(in the rows, 128 means zero)
These are runs of 8 systems, one row a step. Runs of the same system follow the same rule from any start.
run 1, J831:
[[ 98 160  82 166 151 120 183 130 134 112 144 127 166 146 142  68 119 112
  139 124]
 [136 109 142 111  87  75 144 172 151 124 101  90 165 123 156 142 100 111
  124  79]
 [139 173 196 118 131  96 143 138 146 137 153 153  96 171  95 124  84 168
  124 140]
 [ 92 136 118 160 122 197 133 133 117 153 146 147 152 166 109 101  97  82
   85  89]
 [117  98 162 138 113 113 130 153 108 121  82 117  76 136 203 161 140 117
  112  75]
 [136 148 201 138 139 103  64 128 125 169 106 190 126 112  96 120 131 152
  112 173]
 [149 135  79 132 109 214  86 121 122 118 165 136 120 177 116 143 166  95
   72 141]
 [ 87  82 110 157 135 103 159 109 110 131 120 149  95 105 218 131 204 144
  141 119]
 [178 131 132  79 102  96  75 132 133 167  79 153 180  50 105 124 146 173
  115 162]
 [169 152  87  95 106 176 129 120 106  66 236 128  99 158  90 137 159 148
  138 168]]
run 2, J670:
[[135 119 144 117  96 165 102 118 130 188 127 154 123 132 120 134  88 102
   73  95]
 [133 117 145 149 113 180 131 145  92 142 162 123  59 138 163 138 149 130
  125 127]
 [ 84  91 132 146 148 156  96 109  97 127  96 161 135 111 130 141 183 127
  116 122]
 [181 136 107  94 112 126  69 104 123 107 121 151  99 119 141 152 152 118
  100 150]
 [126 114 119 135 133 115 133 102 134 133 195 150 114 117 122 127 178 154
  156 184]
 [130 122  56  95 141 144 146  98 139 124  92 113 168 103 126 127 170 159
  124 133]
 [173 160 113  97 117  87 128 138  99  73 144 128 132  79 129 102 113 140
  168 144]
 [106 102 129 102 139 117 148 108 157 128 170 109 171 120  51 142 105 141
  168 139]
 [141 163  78 106 157 143 180  99 139 123  96  87 112 127 135 108  65 127
  143 106]
 [126 127 161 170 138 105 125 174 111 126 131  90 152  86 120  97  77  87
  188 134]]
run 3, J299 (10 x 20):
[[160 167 101 126 136 130 136 125 145 152 115 124 129 128 135 105 132 152
  120 164]
 [122 122 113 140 117 130 140 159 115 105 154 114 170 116 121 113 157 133
  149 137]
 [112 121 121  91 124  99 149 108 133 104 112 140 148 128 120 137 115 142
  124  90]
 [152 157 129 123 122 129 131 120 126 147 151 140 114 117 121 101  76 115
  130 133]
 [113 102 138 139 125 156 151 151 129 144 147  84 128 133 116 141 125 131
  149 122]
 [106 138 140 127 156 128 134 123 107 101  76 132 115 131 135 127 120 136
  130 101]
 [146 132 143 142 122 122  82 133 129 127 142 138 128 123 115 125 100  78
  126 141]
 [119 109 144 131 131 123 145 131 162 140 142 102 108 169 129 162 143 143
  127 136]
 [114 155 125 157 152 131 131 130 119 138  82 151 130 132 153  96 140 135
  112 130]
 [154 116 130 128  89 118  88 163 124 117 142 123 158 117 131 135 139  97
  114 129]]
run 4, J676:
[[125 152 177 130 134 117  92 141 113  82 159 178 119 174  87 140 180 167
  118 167]
 [110 116  54 114 111 121 139  79 158 121 147 169 167 156 146 127 160 105
   75 105]
 [177 120 114 120  90  76 146 146 133 164 124 114 111  67 207 114 142 151
  145 143]
 [135 130 171  99 109 160 117 159 104 150 152 140 165 104  49 126 145 200
  137 153]
 [118 145  55  88 126 181 161  91  91  52 148 139 121 154 123 126 134 127
  110  80]
 [113  75 109 137 131  66 148  97 121 134 138 119 125  39 173 115 106  94
  193 120]
 [170 127 153  89 140 166  94 139 147 176  94  70 134  96  51 159  92 162
  150 170]
 [106 183  99 154 181 190 166 122  97  48 166 116  96 194  99 105 129 131
  152 141]
 [ 63  66 102 163 154  67 144 114 156 103  91 102 186 109 159 134 122  56
  158  85]
 [202 171 181 100 139  74  93 144 178 166  55  88  98 120 119 148  60 144
  132 166]]
run 5, J807, 10 rows:
[[110 148 122 156 177  69 162 112 129  92 135 129 123 109 143  92 134 141
  194 165]
 [139 121 114 120 122 111 116 154 174 146  98  78 212 118  87 129  91  97
  130 128]
 [142 177 145 132 132  98 186 161 138  78 162  97  91 188 143 119  97 143
  150 121]
 [ 59 121 156 181 150 114 132 137 136 150 118 156 197 135 100  89  96  90
  127 105]
 [158 135 140 112  95 123 131 157 152 127  96  90  97 176 171 159  77  89
   83  71]
 [ 94 145 220 188 141 111 119 149 110 151 162 190  90 159 128 105 129 136
  128 147]
 [108 102 104 132 109 186  95 119 153 167  90 141 158 176 131 157 148  90
   39  89]
 [154 137 151 137 106  88 125 126  98 121 134 173  36 127 231 131 166 144
  111 126]
 [113  87 162 121 106 147  63 122 133 197 129 188 180  98  76 146 183 157
   89 159]
 [181 148  43  65  98 175 150  93 118 102 142 132  77 153 171 150 178 170
   79 120]]
run 6, J821 (10 x 20):
[[ 75  81 109 112 151  78 181  68 158 102 173 138 123 137 126 154 150 146
  166 121]
 [167 162  87 112 146 122 134  96 152 188  67 114 140  74 140  89  59 117
  131 136]
 [168 139 162 136 113 136 124 203 103  80 171  52 112 126 106 139 114 127
  186 155]
 [ 38 113 135 128 173 111 190 101 152 101 120 137 173 176  79 132 116 149
  140  83]
 [165 166 105 137 122 100 112 113 139 138  85 131 108 121 185  98  40  45
  102  93]
 [135 104 237 165 113 119 112 194 135 165 177  89  85 145 109 162 114 135
  165 162]
 [ 70 163 125 130 161 174 165 128 151 130  73 147 172 223  87 123 144 170
   63  90]
 [145 147 114 184  98  99  89 148  89  99 128 173 104 126 233  87 126  34
   93  99]
 [122  52 230 121  88  94  84 151 161 210 149 142 117 119 106 197 168 169
  117 154]
 [150 219  76  93 136 207 144 109 123 131 103 180 128 197 105  98 167 205
   43 138]]
run 7, J559 (10 x 20):
[[ 84 106  89 155 147 174 135 108  85 161  95 160 157  73 151  91 178 142
  127 121]
 [184 101 115  72 102 126  74 136 103  85  88  91 117  73 135 176 138 119
  138 121]
 [126 139 152 121 172 141 113  76 117 115 186 160  77 125  67 137 131 162
  172 191]
 [121 125  20 132 162 167 147  86 166 143 109  91 184 116 119 107 137 101
  132 148]
 [150 128 134 123 142  70 159 164 106  66 104  62 105  83 168 129 117 140
  210 127]
 [106 147 186 118 161 111 103 128 145 122 135 145 187 132   7 122  80 141
  154 153]
 [139 174  53 136 139 159 173 113 161  91 154  88 121 202 138 110  67  64
  110 101]
 [ 66  88 186 189 141  58 186 159 127 158 118 110 127  95 183 105  95 110
  185  91]
 [150 163 204 110 115 129  77 188 156 156  50 113 170 173  67 150  76 132
   73 109]
 [117 174 136 192 120 158 127 140 103  84 210 175  66 226 166 100 124  63
   89 119]]
run 8, J807:
[[145 120  96 112 108  89 139 149 152 106  58  81 144 132 192 148 111  91
  105  72]
 [142 159 228 141 121  59 111 161 127 131 163 168 103 136 108 116 101 156
  147 159]
 [ 95 128  97 135 120 200 136 118 162 162 152 137 177 202  78 130 130 108
   62 107]
 [119 126 111 150 116  99 173 128  95 113 107 141  65 121 252 109 138 115
  120  75]
 [130  94 224 120 102 103  48 157 117 183  99 169 160  77  84 149 128 142
  118 140]
 [168 166  83  83 111 208 128 100 138 107 178 136  77 213 102 161 147 151
   68 137]
 [ 68  88  86 188 148 120 158  85  86 144 152 183 122  66 203  76 186 114
  159 130]
 [181  80 141  49  91 114  72 143 144 165  32  82 159  54 116 192 130 156
  116 113]
 [186 214 134  98 138 150 133 120  97  66 219 157  65 162  75 106 138 195
  153 203]
 [ 41  58  26 164 153 171 162  78 132 135 162 121 224  91 107 102 164  76
  154 113]]
run 9, J670 (10 x 20):
[[123 120 129 125 108  97 116 129 106 118 130 159 156  88 138 105 114 105
  131 104]
 [150 110 151  90 105 137 122 128 142 151 150 113 115 128  97 162 113 148
  126 127]
 [108 151 110 142 158 169 160 105 106 130 140 143 102 138 126 101 124 144
  137 130]
 [128  99 103 138 121 133 102 137 115 114 109 104 154  90 144 131 134  81
  140 117]
 [145 130 172 101 139  97 113 123 133 115 115 124  94 128 111 160 118 158
  147 143]
 [116 156 106 151 156 155 131 103 146 146 149 147 144 153  96  97 119 116
  119 157]
 [139 110  89 137 115 120 147 148 136 108 118  74 128 127 178 139 141 101
  138 113]
 [113 135 189 124 142  76 123 140 121 130  92 150 136 108 116 123 120 166
  146 129]
 [147 158 113 120 116 162 110 129 150 139 151 135 154 174  82 123 103 108
   86 134]
 [110 109 113 151 121 119 181 135 123 111 163 106  88 144 190 130 135 114
  148 103]]
run 10, J299, 10 rows:
[[129 135 149 131 128 168 118 138 120 157 150 132 130 132  87 125 130 149
  126 149]
 [110 122  92 134 137 157 147 124 115  93 122 112 119 151 148 137 150 116
  123 107]
 [125 112 143 131 129  85 110 114 119 128 114 153 122  85 150 122 120 111
  143 126]
 [158 130 137 101 119 145 104 126 154 157 133 117 130 134  86 151 119 144
  116 152]
 [115 150 100 150 152 152 163 129 118  99 149 118 110 160 140 113 154 141
  141 141]
 [104  98 117 140 129 100 120 124 123 129  98 131 169  84 148 117 128  96
  141 105]
 [176 146 152  78 107 103 110 134 143 124 125 122 116 128 104 151 101 152
  121 134]
 [103 150 123 158 151 166 156 123 127 131 178 137 122 168  99 103 130 136
  137 150]
 [106  98  96 145 127 125 148 138 129 126  85  96 149 113 178 129 128  91
  130  85]
 [159 143 190 101 115  77  95 144 115 121 109 151 112  99 118 135 103 152
  137 133]]
run 11, J831:
[[142 152  95 123 142 116 154 118 139 119  90 115 104 142 176 123 136 142
  118 125]
 [134 132 151 150 108  93 115 163 122 135 152 142 166  99 125  98 126 120
  144 147]
 [130 126 122  95 115 142 137 128 155 116 138 115 135 179 101 164 139 150
   99 115]
 [111 148 115 144 137 119 163 105 108 134 137 166 102 120 166  88 112 125
  131 113]
 [137  91 153 118  90 132 100 165 121 156 117 109 162  93 118 145 121 116
  123 108]
 [135 154 150 107 150 139 132 112 123  98 134 139  76 170 108 149 138 171
  128 145]
 [ 96 119  95 160 141 150 118 102 111 142 136 159 159 102 129  90 121  80
  124 121]
 [160  93 129 103 102 117 118 150 138 126 103  76 105 114 164 177 142 130
  131 117]
 [122 167 157 139 166 111 128 115 127 130 139 165 122 128  91 101 136 175
  153 182]
 [130 120  61 124 109 175 119 126 129 113 137 109 178 136 115 123 127  76
  100 104]]
run 12, J676, 10 rows:
[[123 133 152 137  65 126 166 176 102 117 176 143 114 167 176 114  97 100
   91  52]
 [ 90  83 194 123 102 115 130 118 108 197 108 182 101  99 154 138 106 140
  100  67]
 [169 145 140 122 100 203  62 126  82 171 122 171  85 109 132 121 114 111
   75 130]
 [108  74 133 148 110 171 105 117  83 109 198 155  73 132 154 161 200 116
  128 136]
 [110  79  88 104 145 129  91  65 127 150  73 168 135  75 145 153 201 152
  112 141]
 [212 159  76 102 113 130  75 123 112 103 155 128 123  77 128 114 169 139
  145 208]
 [106  86  91  99 126 133 170 116 141  92 207 104 160 129  80 156 198 183
  171 159]
 [128 148  36  79 162 115 183  84 132 101  60 108 173  80 132  99 129 171
  150 113]
 [181 153 122 115 119  89 135 165 115  87 168  69 160  62  95  93  63 110
  214 156]
 [ 86 111 149  92 162 154 195 119 164 116 144  57 137 175  35 172  74 164
  169 103]]
run 13, J559:
[[142 111  77 113 125 112 140 105 164 142 124  93 151 104 135 129  94  92
  140 123]
 [138 145 169 136 144 114 158 162 122 125 126  89 101 122 123 123 103 161
  176 142]
 [ 97 148 133 147 151 152 117 138 126 114 118 140 186 153  69 105 109 108
  121 122]
 [128 122 108 131 121 105 148 124 140  92 133 105 105 156 170 139  90  71
  126  84]
 [107 116 201 155 137  85 134 141 148 186 118 140 117 121 129 123  97 140
  142 130]
 [148 166 131 143 115 172 102 170 143 141 108 120 149 185 113 124 126 115
   71 128]
 [ 93 112 134 167 116 113 143 134 102  91 161 158  98 159 190 127 165 101
  118  98]
 [122  89 159 104 105  84 103 112 161 189  85 161 147 107 138 156 139 145
   89 112]
 [199 178 129 115  95 163 103 155 113 140 153 140  82 151 145 121 150 155
   90 165]
 [ 73  79 102 152 120 161 140 113 100 126 181 162 151 122 133 127 212 140
  128 128]]
run 14, J821:
[[111 146 162 147 159  99 147 137 125 118 107 140 105 142 142 120 159 176
  148 150]
 [133 142 108 135 117 120  99 143 146 133 114 142 198 130 109 108 126 100
   98 131]
 [150 122 130 113  94  95 150 140 134 106 170 123  90 150 171 149 143 136
  125 118]
 [100 126 150 136 136 133 145 121 125 190 119 162 154 101 109  97 123 165
  127 131]
 [169 142 100 100  93 163 106 155 106 100 119 107 134 131 135 136 124 110
   98 104]
 [ 90  99 157 140 136 114 142 110 101 109 177 160  99 119 128 134 151 144
  161 130]
 [130 119  93 104 135 158 109  90 151 171  82 129 157 110 106 134 109 118
   97 120]
 [170 150 122 132 128 138 122 143  97  82 153 107  68 126 156 128 139 125
  155 156]
 [ 70  85 136 143 156 125 135 115 146 145 129 128 180 115  83 134 152 141
  157 139]
 [173 166  77  89 128 115 128 108 144  94  83 112 116 138 153 130 101 116
  103 112]]
run 15, J131:
[[145 126 145  71 124 134  56  81 112  98 128 177 128 109  58 158  98 113
  109 123]
 [149 127  89 138 136 178 135  84 138 145 202 122  49 152 145 138 134 110
  130 167]
 [ 94  79 101 164 158 152 143 130 119 167  79  87 145  72 162 124 176 134
  163 140]
 [171 166 129  84 144  99  96 143 106  54  66 112 141  99 103 135 129 157
  150 141]
 [117 141 110 138 146  97 137  94 153  73 219 149 129 167  94 123 122 101
  156 162]
 [112  96  72 131 135 122 184 101 188 187 107  79 142 126 164 132 102 108
  129 104]
 [156 174 174 140 127 105 144 196  97 132  83  98 129  91 142  85  89 159
  164 129]
 [ 95 130 161 131 130 134 109 153 132  73 168 134 182 182  40 141 113 107
  127 117]
 [105 126 108 123 133 131 169  78 159 142 118 137  74 186 176 145  85  95
   86  67]
 [141 122 190 187 115 113  94 176 117 210 101 129 117  80 172  97 106 101
  135 146]]
run 16, J131, 10 rows:
[[114 130 139 117 143 162 137 101 100 139 116 150  89 122 124 126 116 149
  123 111]
 [138 116 119 144 128 158  85 126 105 127 132 129 124 102 126 126 132  88
  132 141]
 [129 106 132 116 144 133 124 117 135 113 123 104  98 138 125 168 155 148
  144 144]
 [120 148 102 141 162 122 124  98 128 123 106 148 134 115 130 103 139 128
  138 153]
 [158 122 101 124 111 109 119 146 143 104 138  93 144 124 141 138 137 105
  137 140]
 [108 129 144 122 146  97 169 121 144 126 135 126 126 135 121 127 128 167
  154 133]
 [135 152  99 128 127 133 129 128 134 132 117 131 168 121 118  96  94 103
  116 118]
 [135 118 148 127 105 117 150 160 126 110 159  97 106 143 143 143 110 122
  144 109]
 [ 86 122 159 138 154 128 137 112 133 160 106 148 141 129  98 120 105 139
  128 115]
 [161 155 117 130 116 155 104 145 119 121 113 117 119 146 137 125 103  92
   96 115]]

Which system made each of these runs?
run 17 (2 x 20):
[[140 129 108 151 116 147 127 167  68  89 135 122 120  96 175 108 196 143
  150 143]
 [108  94 138  85 128  98  89 102 124  84 117 165 168 110  79 165 167 148
  128 125]]

J670
run 18:
[[154 130  87 147 137 157 124  90 167 196 147 112  97 125 147 118  94  84
  120 160]
 [126 123 134 169 130 154 155 195 113 143 108  70 135 123 160 117 169 155
  153 142]]

J831
run 19 (2 x 20):
[[126 102 120 111 136  88 159 114 170  81 178  76 109 158 117 171 111 114
  175 132]
 [102 172 141 140 175  93 178 113 159 165  94 138 152 131 108  81  83 164
  146 138]]

J559
run 20, 2 rows:
[[164 136 112  64 114 131 109 102 135 111 136 130 136 115  81 149 114 149
  122 135]
 [127 133  89 133 137 148 168 106 118 123 192 123 113 110 125 101 124 134
  167 148]]

J807
run 21:
[[ 95  82  87 112  98 160 143 139 114 108 112  99 190 117 127 139 106  76
  109  44]
 [148 135 202  99 126  91 135 121 100 126 120 139  39 103 146 143  63 149
  156 103]]

J131
run 22:
[[128 108 105 134 144  94  80 103 169 134 105 147 162 125 129 150 203 131
  115 183]
 [181 173  86  96 116  90 136 124 153 106 136 137 126 143 150 120 171 175
  114 171]]

J670
run 23, 2 rows:
[[131 124  95 138 120 141 156 148  97  94 138  89 128 103 159 108 108  93
  162  99]
 [105 106 188 122 152  97 120 134 126 115 103 108 129 109  91 151  95 132
  173 120]]

J807
run 24 (2 x 20):
[[124  93 128 110 107 151 148 126 121 172 136 111 126  95 130 138 119 143
  134 108]
 [135 146 142 108 143 150 133 131  90 108 108 124 110 110 106 127 123 167
  149 127]]

J831
run 25:
[[117 135  98 124 133 159 150  77 112 137 205 175 106 123 109 101 129 137
  134 145]
 [126  81  69 115 122 157 157 109 127 158 113  78 132  74 160 135 129 115
  149 106]]

J299
run 26:
[[129 160  74 162 152 132  78 103 112  99 133 180 173 109 122  75 158  85
  121 172]
 [156  62  98 101  89  84 122 124 174 127 162  80 123 111 166 189 171 118
  145 144]]

J821
run 27:
[[107 103 115 123  97 128 159 143 101 122 159 135 163  98 138 109 130 126
  138  88]
 [133 113 154  72 118 110 140 118 126 121 111 124 114 113 111 160 109 168
  134 100]]

J831
run 28:
[[100 100 108 144 133 138 161 117 134 126 173 110 131 133 126 127 123 108
  152 119]
 [127 124 130 110 139 113 152 129 137 145  71 101 132 107 140 130 107 147
  138 106]]

J831
run 29 (2 x 20):
[[125 107  97 138 102 185 121 144 118 132 156 108 154 138 120 132 126  83
  107 105]
 [100 105 150 122 148 117 153 109 109 117  98 127  71 124 165 151 131 146
  143  96]]

J559
run 30 (2 x 20):
[[146 172 144 157 165 154 100 158  99  79  91 103  95 150 128 121 123 112
  142 148]
 [101 105 132 167 153 106  87 122 151  94 143 129 148 157 111 147 145  68
  139 149]]

J807
run 31:
[[132 118 136 112 113  69 129 113 155 130 123 150 121 132 157 144 131 131
  115 119]
 [157 147 144 124 103 122 126 147 143 169 149 140 129 132 124 117 130 156
  111 153]]

J559
run 32:
[[116 101 136 154 130 100 128 140 114  53 207 114 100 148 136 152 167 103
  180 150]
 [ 92  99  99 106 172 100 147  59 190 176  69 125 155 114 113 146 114 141
  127 124]]

J131
run 33, 2 rows:
[[130 118 138 144 122 134 121 137 143 178  92 119 117 129 161 133 123 116
  104 117]
 [138 135 162 149 121 136  98 163 110 125 122 137 110 142 142 135 158 132
  115 143]]

J559
run 34, 2 rows:
[[152 143 109 151  95 186 110 132 100 181 193 163 131 103 126  82 126 108
  107 157]
 [113  60 118 102 103 182 143 146 103 123 130  83 121 115 133 182 183 159
  133  96]]

J131
